0: [255 136 167 242  60  97 163  18  82 136  61  29 195 117 204 193 117 102
 146  91 110 132 159 194 155 190  92 162  70 132 203  68]
1: [  0 183  56  54 128 141  45 249 185 131 144 170  94 241  99  88 115 145
 203 123 167 174 102  78  88  75 191 163 169 131  78 177]
2: [102 116 123  51 221 131 127 190 125  98 182 246 124 100 103  91  74 179
  66 156 181 111 151  93 156  74 135  61 111 143  47 150]
3: [  0 147  65  62 160 130  92 220 182 153 176 190  26 236  77  85 118 138
 136 130  85 161  71  94  96  90 142 154 189 123 112 166]
4: [255 130 162 226  52  98 160  25  82 146  69  12 206 124 209 196 121 104
 161  80  80 128 148 183 141 228 111 170  78 152 214  79]
5: [183 133 128 231  87 109 108  64 125 120 110  10 206 153 164 159 127 128
 197 106  91 160 134 151 102 166 159 158 151 137 179 120]
6: [126 103 146 126 169 155  86 119 109  35 204 194 171  62 161 111  55 158
  64 161 197 134 198  83 144  81 128  70 111 133  15 148]
7: [  0 139  84 105 123 128  91 230 183 156 167 147  71 251  67  80 136 113
 200 106  95 189  64 106  66  98 191 134 193 104 133 164]
8: [255 134 151 206  76  96 210  24  82 135  35   7 184 115 212 199 117 119
 134  96  89 132 162 201 150 219  93 158  70 175 219  58]
9: [  0 167  81 114 109 143  99 219 198 160 150 185  46 230  65  90 116 103
 177 122  90 181  73 115  82 107 155 137 186 123 124 142]
10: [ 47 123 109  21 207 139 111 225 147 132 190 196 101 162  68  80 104 151
 115 140 182 133  92  74 102  85 179  86 131 113  80 171]
11: [ 64 163  95 153 103 137  83 154 156 190 104  85 121 208 104 155 147 115
 235  81 111 166  87 129  80 156 173 184 177 115 182 119]
12: [229 145 146 200  93 106 134  41 107 133  89   0 219 105 183 166 158 144
 174 102  97 129 142 143 133 197 131 172 126 123 208  96]
13: [246  95 193 144  97 129 193  32  91 141  92 151 115   0 176 160 205 112
  49 126 108  44 188 165 216 140  17 132  68 122 148  67]
14: [ 31 125 111  33 197 139 113 229 135 140 185 179 111 165  62  71 101 142
 123 134 182 134  91  80  93  87 190  79 130 121  83 167]
15: [222  76 150 131 140 109 174  58  94 100 148  84 143  45 147 116 169 141
  63 170 109  83 149 122 157 124  91 117 122 124 112 138]
16: [255 133 155 234  73  94 156  32  86 144  62   0 214 125 205 189 127 113
 166  89  84 126 141 170 128 205 125 169 107 147 216  82]
17: [188  76 132  91 145 117 172  94  89 115 122 126  98  54 137 103 166 134
  38 158 111  74 134 102 147 134 101 110 120 135 113 134]
18: [ 59 111 115  21 231 137 103 206 130 120 195 215 118 137  74  82  77 168
  91 150 206 119 116  69 126  89 170  74 120 124  53 173]
19: [117 197 142 207 109 132  99 104 203 128  69  84 216 132 119 201 149 160
 250 110 121 134 139 194 143 159 140 163 152 140 187 116]
20: [ 86 139 117 172  83 126 105 108 127 175 110  89 119 194 143 149 147 104
 197  97 109 147  77 125  70 171 143 184 165 116 173 102]
21: [233  68 136 103 143 107 186  77  69 116 119  90 111  64 153 105 166 130
  32 162  97  75 137 121 151 133 100 122 110 129 126 132]
22: [ 29 126 103  92 143 131 128 208 170 153 171 176  76 183  37  73 148 122
 146 142 114 142  75 101  96  87 166 107 163 117 122 162]
23: [255 141 150 214  70  99 159  40  80 143  41  14 199 127 206 188 128 108
 156  88  93 116 143 174 143 201 119 171  90 155 205  83]
24: [232  34 147 105 123 110 212  79  41 154 142 125  69  49 135  75 170  88
   3 183 106 101 129  89 134 119  75  94 133 131 122 106]
25: [104 154 148 134 139 136 122 143 167 103 108 133 181 120 109 145 142 145
 180 137 139 119 135 160 144 116 138 119 113 144 118 141]
26: [ 49 123  99  42 201 124 137 205 166 124 171 223  51 161  64  86 116 153
  82 160 133 132  88 103 135  73 130  99 163 121  97 165]
27: [  0 180 107  89 158 157  69 221 176  93 154 167 153 197  89 114  80 143
 197 139 192 167 107 113  85  90 193 121 130 123  56 179]
28: [ 71 199 116 183 122 136  86 138 214 131  80 134 162 166  92 177 146 157
 241 115 123 149 117 184 134 138 144 165 164 129 176 125]
29: [  0 163  75  88 137 155  92 219 187 147 206 160  52 252  70  70 103 116
 202 127  75 166  64 138  70  98 157 141 178 125 117 154]
30: [227 156 146 235  77 131 136  33 125 151  55  17 223 107 180 207 143 121
 204  86  99 121 150 160 131 191 126 178 112 140 199  88]
31: [ 83 114 122  37 218 137 132 206 125 105 176 229 107 113  79  78  94 161
  66 162 190 111 128  95 140  75 147  56 110 133  58 158]
32: [255 136 156 205  76  82 150  29  94 122  56   5 203 152 225 196 126 111
 133  96  86 112 155 181 140 200 102 180 100 169 201 101]
33: [143  84 164 113 178 160 116 113  89  58 180 169 179  45 142 113  70 141
  86 162 216 115 178  76 143  81 121  56  85 129  13 142]
34: [255  66 169 126 109 101 218  54  69 132 100  95 127  25 171 126 188 115
  20 159  87  53 149 139 177 138  57 119  90 144 151 101]
35: [167 138 143 237  58 135 111  69 122 173 103  58 169 137 145 181 151  89
 211  83 104 157 151 158 112 173 126 180 141 118 189  84]
36: [  0 177 101 110 128 132 104 202 229 128 132 223  48 204  53  89 104 138
 183 157 134 176  86 122 109  58 129 119 165 127  99 166]
37: [122  67 105 105 128 134 143 123 101 156 175 129  33 117 111  77 141 104
  49 145  90 136 105  82 101 118 119 117 183 107 127 132]
38: [ 75 203 123 181 118 134  81 131 211 144  81  93 189 168 103 183 158 149
 255 103 120 149 122 180 127 152 157 178 169 137 190 127]
39: [ 79 110 129  12 209 163  97 214 107  94 184 220 128 103 114  71  69 161
  58 151 212 124 127  67 111  80 168  59  90 137  28 176]
40: [136 129 155 235  45 130 101  78 121 163 152 103 120 137 131 151 125  83
 191  79 116 166 154 152 117 154  90 161 125  80 161  87]
41: [208  93 145 206  72 113 169  63  78 145 142  67 149 114 133 128 156  81
 130 133 103 146 137 117 115 133 111 140 117 114 138  95]
42: [ 75 116 111  53 212 138 116 194 140  88 189 255  98 116  99  84  72 170
  66 156 181 126 145  89 144  68 130  62 117 136  48 156]
43: [203 107 175 107 105 119 181  88 119 124  76 135 117  28 151 153 200 120
  69 150  93  51 148 136 192 128  52 123 103 145 153  90]
44: [ 62 115 127  32 191 146 117 217 121 115 156 176 132 124  79  82  85 137
  98 139 223 100 106  86 105  95 172  67  94 116  73 165]
45: [ 10 130  71 104  97 147 101 206 166 144 139 218  61 255  72  86 120 128
 141 139  76 182  65  99  98  78 168 139 177 125 120 143]
46: [ 81 124 122  42 211 144 104 196 131  88 180 211 138 117 116 102  63 167
  84 148 205 119 138  87 132  86 156  67 107 139  53 165]
47: [137 151 154 113 121 145 124 121 140  89  87 146 164  57 160 140 171 156
 137 143 130  67 164 164 176 119  99 132  95 154  88 141]
48: [ 59 102 113  43 179 145 118 231 113 127 142 197 138 151  55  56  94 166
 112 150 190 139 105 108 115 100 184  54 138 126  47 149]
49: [117 138 147  83 155 138 114 161 120  84 149 173 166  91 112 116 106 140
 108 144 191 139 136 104 134  88 146  89  98 132  70 152]
50: [246  90 178 133 128  82 164  49  81 119  82  65 170  11 184 169 174 161
  51 148  94  67 172 179 172 161 100 147  64 154 162 142]

[108 193 122  73 155 141 122 175 174 122  43 119 175 125 128 162 182 173
 180 120 126  59 128 191 157 146 131 167 112 158 155 146] --> 25 47
[ 81  95  97 121 106 137 109 148 129 167 163 132  37 172 108  89 128  98
 103 132  96 166  93  87  74 128 134 145 199 105 125 128] --> 37 22
[ 70 136 149  79 162 154  97 186 133  73 157 170 183 107 114 108  81 151
 122 146 210 131 138 117 120  96 176  77  88 145  53 158] --> 49 46
[119 130 155 111 149 139 127 137 134  85 132 147 190  86 124 127 123 147
 137 151 170 108 147 114 141 101 139  98  94 136  73 145] --> 49 25
[255 121 155 146 128 103 177  44  93 136  51  57 175  42 181 153 182 140
  78 120 113  49 164 159 171 179  90 143 102 141 166 108] --> 50 34
[127 121 153 105 154 139 130 133 126  80 147 146 181  69 126 125 119 143
 119 157 179 104 154 113 145 107 134  94  96 136  66 145] --> 49 33
[  0 203  70  76 135 148  63 225 190 154 115 132  97 255  91 141 107 133
 231 118 155 174  71 106  74 123 179 191 175 115 118 172] --> 1 7
[ 25 195  68  67 138 145  68 199 154 167  97  86 108 255 119 147 138 134
 233  92 137 159  67 113  71 147 197 216 174 126 140 168] --> 11 1
[192  42 105  65 171 116 174  93  64 114 159 137  88  65 137  61 152 117
   5 177 131  97 131  92 133 120 110  93 119 128  84 138] --> 17 24
[ 77 137 135  48 206 136 113 188 139  86 161 198 155 113 101 119  80 163
 111 146 200 121 139 105 138  89 150  76 108 136  57 162] --> 46 49
[204 115 168  84 138 122 192  96 103 123  80 108 151  28 133 129 221 153
  97 148 116  42 148 147 189 128  90 126 106 136 135 122] --> 43 15
[ 77 125  83  88 193 120 113 162 164  99 193 238  42 141 103  87  98 166
  62 159  94 138 132 110 149  78 101 105 171 128  87 163] --> 26 42
[ 11 127  84  83 153 130 116 210 171 149 182 171  52 200  50  66 135 121
 134 138 104 157  71 102  89  87 161 111 178 109 113 165] --> 22 3
[ 25 144  84  57 186 134  98 207 184 109 182 223  53 185  68  88 103 149
 115 161 135 151  94 101 123  73 136 115 172 123  80 176] --> 26 3
[133 111 158  89 158 143 132 155  95  93 152 173 179  62 120 122 109 147
  89 167 221 104 157 131 127 102 144  74  84 144  61 154] --> 49 33
[146 124 165 121 138 142 140  97 138  72 142 126 182  55 146 136 150 151
 106 170 144  95 163 125 160 105 108 113 106 133  83 146] --> 47 15
[  0 185  88  97 126 140  96 215 199 149 135 177  59 229  60  96 107 120
 192 124 124 175  66 116  97 102 155 144 172 115 134 162] --> 9 7
[  0 143  80  68 171 137 101 224 173 126 185 194  45 213  68  81 121 142
 130 146 104 161  75 106  96  75 146 129 184 118 100 172] --> 3 22
[157  85 153 106 163 141 132 107  87  75 176 174 165  51 135  94 108 139
  53 178 184 104 176  78 137  87 123  64  92 127  30 143] --> 33 6
[248 114 171 116 119 121 182  61  70 119  52  77 164  18 183 158 199 145
  75 137 118  45 160 155 189 169  82 149  87 144 155 111] --> 50 34
[246 105 150 114 157 109 176  60  83 121  79  56 186  23 153 145 213 164
 105 150 126  45 160 145 178 152 105 149 108 130 147 125] --> 50 15
[  0 160  76 115 110 142  88 209 189 160 162 180  43 232  72  87 117 112
 173 116  86 186  81 112  82 102 153 132 187 114 126 146] --> 9 7
[156 125 166 111 134 134 147 106 128  81 136 124 179  47 132 136 162 147
 117 162 147  87 155 130 159 113 112 112 107 136  82 140] --> 47 15
[  0 194  88 112  87 151  87 194 195 135 133 161  37 233  75  91  86 100
 161 103  99 191  68 142 100 127 180 143 185 107  99 187] --> 9 7
[ 41 167  81 133 112 139  70 172 163 173 120 109  80 227 127 161 117 111
 190  84 124 173  97 122  73 141 149 195 181 119 165 122] --> 11 20
[126 108 128 121 185 146  84 119 117  49 201 222 142  69 164 108  56 169
  61 152 166 132 197  80 157  84 116  69 121 141  17 141] --> 6 33
[253 133 173 163 119 117 164  34  97 140  30  61 188  36 182 189 186 145
 120 114 115  59 166 165 177 181  83 156  86 140 188  91] --> 50 23
[161 108 146  73 163 121 173 138 107 117 122 148 134  75 100 106 176 149
  87 166 145  83 122 112 159  96 115 103  97 127  98 142] --> 17 49
[236  96 195 210  58 118 157  21 100 160  87  72 179  68 165 174 172  93
 113 106 119 134 169 171 169 173  65 160  92 140 188  75] --> 0 23
[130 126 137 209  59 142 110  89 125 169 144  91 119 144 129 149 145  89
 190 108  96 176 131 133 111 150 117 160 141  99 150  91] --> 40 35
[255 111 189 255  47 108 175   0  79 144 111  90 149  70 188 207 117  61
 109 109 123 132 179 194 166 166  26 149  63 103 211  41] --> 0 4
[  0 189  88 113 124 145 107 210 217 124 136 229  45 208  65 111 102 117
 170 149 137 182  85 140 117  87 122 134 171 105 104 149] --> 36 9
[255 117 180 255  66  96 184   7  86 173  87  58 168  86 175 186 133  84
 129  91 116 131 172 212 177 184  67 145  49 101 230  43] --> 0 4
[255  53 180 131 102  97 209  35  68 115 109 111  99  23 180 133 170 107
  15 175  87  61 166 176 168 128  40 111  93 143 147  92] --> 34 13
[255  73 176 134  99  70 225  53  65 122 111  76 117  31 187 136 151 108
  22 151  80  65 162 159 166 136  42 122  73 143 157  95] --> 34 50
[255  51 176 134  96 101 222  55  74 142 112 106 112  30 172 131 171  92
  12 156  65  62 149 142 152 137  49 111 108 154 156  76] --> 34 21
[ 67 118 110  32 183 150 114 201 117 111 131 173 165 127  87  91  40 154
 104 124 227 101 131 108 118 111 191  91  82 142  72 164] --> 44 46
[ 93 137 121 171  49 155  75 109 144 140 127  65 124 165 171 151 132  93
 166  85  92 159 120 124  91 168 127 183 151 120 147 114] --> 20 40
[ 75 138 101 143  60 150  78 100 123 120 136  82  84 162 152 123 117  83
 154  99 106 169 109 132  87 175 142 171 157 108 119 128] --> 20 11
[ 45 165  86 127 101 145  71 161 160 178 116 107  87 224 123 154 125 109
 207  84 120 172  89 120  77 149 158 197 179 109 164 131] --> 11 20
[230 143 174 255  44 120 134   5 116 151 111  89 165  97 176 228 102  82
 172  82 131 166 185 212 155 172  44 178  88  91 219  42] --> 0 4
[ 28 138  95  65 181 146 126 200 176 108 180 227  63 176  58  92 109 144
 116 179 148 146  95 107 111  61 140 111 166 120  87 178] --> 26 10
[255 133 170 149 100 111 162  34  96 137  32  53 196  38 185 189 177 144
 114 126 122  65 153 165 176 190  91 157 114 149 183  88] --> 50 23
[255 108 182 234  68 104 178  21  72 164  80  62 174  82 173 191 143  89
 133 108 116 116 172 180 157 174  71 152  82 123 216  61] --> 0 4
[  0 170  95 114 116 149  98 206 202 146 143 201  46 243  71 100 132 115
 183 132  96 192  65 123  81 108 156 140 184 119 128 143] --> 9 45
